(in the rows, 128 means zero)
One hidden turn or mirror swaps the rows below in pairs. Which row is each named row swapped with?
The rows were stretched afterwards, more along some directions than others.
zuz: 122	119	105	113	108	140	132	129	129	132	138	129	110	137	110	111	126	174	112
dulo: 136	123	137	134	135	136	124	140	154	144	142	137	103	134	147	135	131	127	116
fugi: 106	137	140	123	104	136	108	149	114	172	150	146	98	140	148	118	103	111	93
roro: 142	126	122	120	158	121	118	119	159	104	106	101	142	141	146	127	95	131	151
Toze: 131	107	123	128	122	105	128	127	140	126	102	140	126	144	117	122	164	92	138
tul: 135	124	118	120	124	112	112	126	129	148	109	122	123	100	133	139	110	120	139
ber: 164	88	131	137	145	111	152	132	169	104	95	123	134	132	144	121	145	116	158
zab: 126	117	144	130	118	105	163	128	134	133	123	125	133	142	134	121	140	113	111
lilab: 123	124	102	116	111	143	142	136	110	130	142	147	122	135	120	125	131	160	123
Zibet: 141	113	130	142	129	116	136	123	139	114	82	152	128	143	112	133	183	78	150
ret: 136	120	137	139	134	117	128	128	127	119	93	157	135	138	109	133	173	86	141
zofas: 147	85	130	136	99	126	174	135	130	135	106	150	116	128	125	144	166	105	135
Zug: 128	132	114	126	133	153	109	137	138	121	133	136	114	127	150	141	107	141	123
sido: 121	133	114	117	146	147	94	137	145	129	137	126	120	125	148	128	102	144	122
perug: 106	145	149	125	146	141	117	144	116	151	153	136	125	125	135	115	112	156	121
fik: 96	145	147	130	117	138	112	145	103	158	142	156	111	145	148	125	110	99	98
tibe: 137	117	135	136	142	123	144	129	160	125	131	137	110	143	145	126	138	130	120
seb: 125	109	147	133	114	113	170	129	142	132	116	127	133	142	128	123	153	107	113
gok: 112	120	145	128	108	127	140	136	119	161	153	128	111	119	130	118	123	156	112
biri: 100	140	143	127	126	140	120	154	120	143	161	141	133	120	146	98	95	134	98
zaro: 138	104	129	135	124	101	130	120	139	124	99	144	127	142	115	129	168	82	144
kagi: 106	124	133	135	138	147	139	134	126	106	134	126	157	139	131	124	112	145	130
ruke: 116	133	104	118	112	140	141	129	108	134	148	141	115	142	121	120	119	175	114
zugoz: 105	126	148	129	115	132	136	141	113	161	154	131	111	123	131	116	120	150	116
Zute: 143	85	130	140	96	127	171	136	131	139	101	151	116	130	127	144	164	97	133
dobof: 116	126	104	117	111	145	141	126	123	127	137	137	120	143	110	115	129	168	117
lome: 127	120	121	114	94	141	121	146	137	159	150	126	93	135	139	109	103	150	98
kob: 130	105	133	138	144	127	157	129	149	88	107	114	164	137	137	115	126	133	143
nok: 152	118	113	122	156	112	130	111	163	92	104	90	155	130	145	131	95	136	154
Bup: 138	110	120	134	119	109	134	125	135	124	94	148	131	142	112	130	171	90	139
Fodu: 123	137	114	127	143	109	110	115	134	129	94	129	143	116	138	141	113	119	141
gasan: 110	134	142	125	138	144	120	156	120	145	128	145	132	134	144	115	119	102	113
Seno: 145	103	119	134	127	118	156	119	153	88	123	118	154	115	132	120	115	147	140
mup: 137	134	123	118	145	120	128	126	153	120	116	102	134	156	153	124	91	132	136
zodi: 137	90	136	141	96	117	171	127	127	145	117	141	108	125	129	140	153	117	132
kez: 132	134	112	124	102	123	149	125	141	140	114	123	113	158	156	132	100	135	120
Lozoz: 152	106	120	134	133	116	153	114	160	84	114	116	149	114	129	120	123	141	147
zural: 132	121	123	117	107	113	124	132	122	159	117	121	114	115	140	137	110	117	126
rodit: 112	123	141	136	142	144	141	134	128	98	129	127	162	137	127	121	120	137	136
Pak: 119	121	104	111	107	146	139	132	128	126	139	123	120	137	114	108	121	178	107
Reso: 118	128	134	121	97	139	115	148	123	168	148	137	92	139	143	112	106	121	94
venef: 117	133	120	119	157	134	86	134	141	131	140	123	126	123	144	123	103	135	124
duz: 106	135	143	136	110	128	132	148	122	138	154	140	129	117	143	103	109	132	100
ralup: 127	136	128	130	130	153	104	142	125	148	158	141	103	125	144	144	103	145	125
paf: 159	105	134	134	125	123	148	145	154	130	111	138	117	127	150	128	146	113	149
dipuv: 120	129	107	118	110	148	150	135	117	124	148	143	116	143	123	122	128	167	121
Zofib: 136	117	132	123	110	107	141	121	127	147	112	115	125	121	134	131	114	107	126
pagi: 114	127	128	119	153	119	91	134	142	137	131	126	131	126	137	118	117	117	127
bevif: 159	88	132	136	144	109	157	131	174	96	94	118	145	133	144	113	146	113	156
nubuk: 132	123	137	137	129	132	130	129	129	121	99	155	130	147	106	131	174	91	140

duz is swapped with -> tibe
kagi is swapped with -> Zute
kez is swapped with -> Fodu
ralup is swapped with -> gasan

